Small tables with named rows and columns. After each table, cells are looked up by row and column.

gad =
        tekom  teteb  pilevik  mobovag  mafana  nasoraz  lumedo  gusis    bab
lidab   -1549   3276     6468     2635    5529     7331   -1121  -1442   -383
rak      5467  -2100     2721     1292      11     2138    3677   -536  -2429
tozutu   5701   2723     5178     1177    4791     6845   -1299  -1713  -1530
konugo  -1657  -7811     2754     2798     524     2004    3783   4107   -620
bedabu   5523   2178     4405     1635    4924     6802   -1350  -1655  -2015
maleg    6029  -1005     3410      982     386     7290    -855  -3525  -4434
bet      4531  -3042     2090     2407     111     2566    2569   -995  -3433

tekom of lidab: -1549
nasoraz of maleg: 7290
nasoraz of bedabu: 6802
teteb of bedabu: 2178
pilevik of maleg: 3410
nasoraz of bet: 2566

Table gad
	pofotad	lusunan	salevi	vesok	depopeg	nurafed
lus	19.47	22.62	14.96	30.65	13.18	-12.39
tavik	-51.89	7.07	-56.00	-34.71	-25.95	10.16
zunef	20.63	37.62	-9.02	11.73	-15.82	-1.84
sinim	-8.03	40.52	-22.67	6.31	-37.10	16.62
lol	-66.50	29.31	-38.78	4.60	-51.02	40.58
kozu	-27.71	21.64	-15.74	11.60	-16.61	12.34
dizeluv	51.87	61.14	-22.58	-1.21	-42.92	1.09
fot	-46.18	9.61	-51.16	-29.56	-23.43	8.48
rik	8.79	34.69	-30.00	-9.53	-28.19	2.65
bulan	-40.01	11.00	-44.30	-23.23	-18.84	6.32
nirelo	20.20	22.18	14.68	31.50	12.65	-12.44
lopav	-36.67	37.98	-34.64	2.88	-49.25	30.74
tegut	-82.59	24.86	-40.45	5.29	-52.15	46.06

What is the vesok of lol in gad?
4.60
What is the pofotad of dizeluv in gad?
51.87
What is the lusunan of lopav in gad?
37.98
What is the salevi of tavik in gad?
-56.00
What is the depopeg of dizeluv in gad?
-42.92
What is the lusunan of dizeluv in gad?
61.14
What is the lusunan of rik in gad?
34.69
What is the depopeg of kozu in gad?
-16.61
What is the salevi of tegut in gad?
-40.45
What is the salevi of sinim in gad?
-22.67
What is the depopeg of bulan in gad?
-18.84
What is the nurafed of zunef in gad?
-1.84
What is the salevi of rik in gad?
-30.00
What is the lusunan of bulan in gad?
11.00
What is the lusunan of kozu in gad?
21.64
What is the pofotad of sinim in gad?
-8.03
What is the nurafed of sinim in gad?
16.62

gute =
	vuliv	vuz	nivag	gonam	rikad
koromo	171	156	147	89	144
vafif	136	126	152	135	60
tisi	153	111	110	106	107
zod	136	131	109	138	50
fuvuma	129	117	97	152	145
vig	154	104	128	162	133
vom	243	44	204	116	203
mer	187	25	127	181	133

What is the nivag of vafif in gute? 152
What is the gonam of vig in gute? 162
What is the gonam of vafif in gute? 135
What is the rikad of vom in gute? 203
What is the gonam of mer in gute? 181
What is the rikad of vig in gute? 133
Which row has the largest gonam? mer

los =
cols = pofor, resilu, korigo, levu, daf, ladut, dol, taduvo
sev: [55815, 68714, 59958, 61788, 61961, 43142, 76533, 95320]
zepote: [52926, 58273, 60201, 69650, 37296, 73593, 95804, 76200]
mesed: [45097, 43340, 55941, 58536, 39684, 83536, 80990, 57993]
zana: [60446, 54424, 63660, 58033, 76690, 21219, 57564, 78697]
vogekad: [46954, 42748, 59023, 45755, 76827, 38991, 48816, 83331]
munika: [46934, 59878, 57054, 47825, 75337, 44422, 51647, 94053]
gizi: [60528, 39509, 64599, 62181, 66500, 30244, 68761, 58859]

ladut of mesed = 83536
resilu of zana = 54424
levu of mesed = 58536
daf of zepote = 37296
pofor of vogekad = 46954
ladut of zana = 21219
korigo of zana = 63660
taduvo of munika = 94053

Table deru
|  | golavif | dez | gutu | sof | nutebo | rasir | muvav | leref |
|---|---|---|---|---|---|---|---|---|
| saso | 167 | 156 | 171 | 112 | 131 | 168 | 33 | 132 |
| muke | 216 | 51 | 64 | 38 | 131 | 207 | 149 | 208 |
| sak | 166 | 101 | 111 | 151 | 131 | 102 | 33 | 166 |
| bavebaz | 110 | 139 | 139 | 98 | 131 | 234 | 42 | 42 |
| kibi | 176 | 173 | 160 | 171 | 131 | 80 | 230 | 234 |
| dopimot | 190 | 155 | 203 | 45 | 131 | 184 | 119 | 175 |
| mepu | 194 | 141 | 137 | 139 | 131 | 108 | 85 | 215 |
| tikinug | 210 | 203 | 195 | 124 | 131 | 123 | 108 | 195 |
| fepelo | 46 | 171 | 150 | 184 | 131 | 100 | 139 | 6 |

What is the sof of sak in deru?
151
What is the dez of muke in deru?
51
What is the gutu of dopimot in deru?
203
What is the rasir of muke in deru?
207
What is the rasir of bavebaz in deru?
234
What is the nutebo of saso in deru?
131

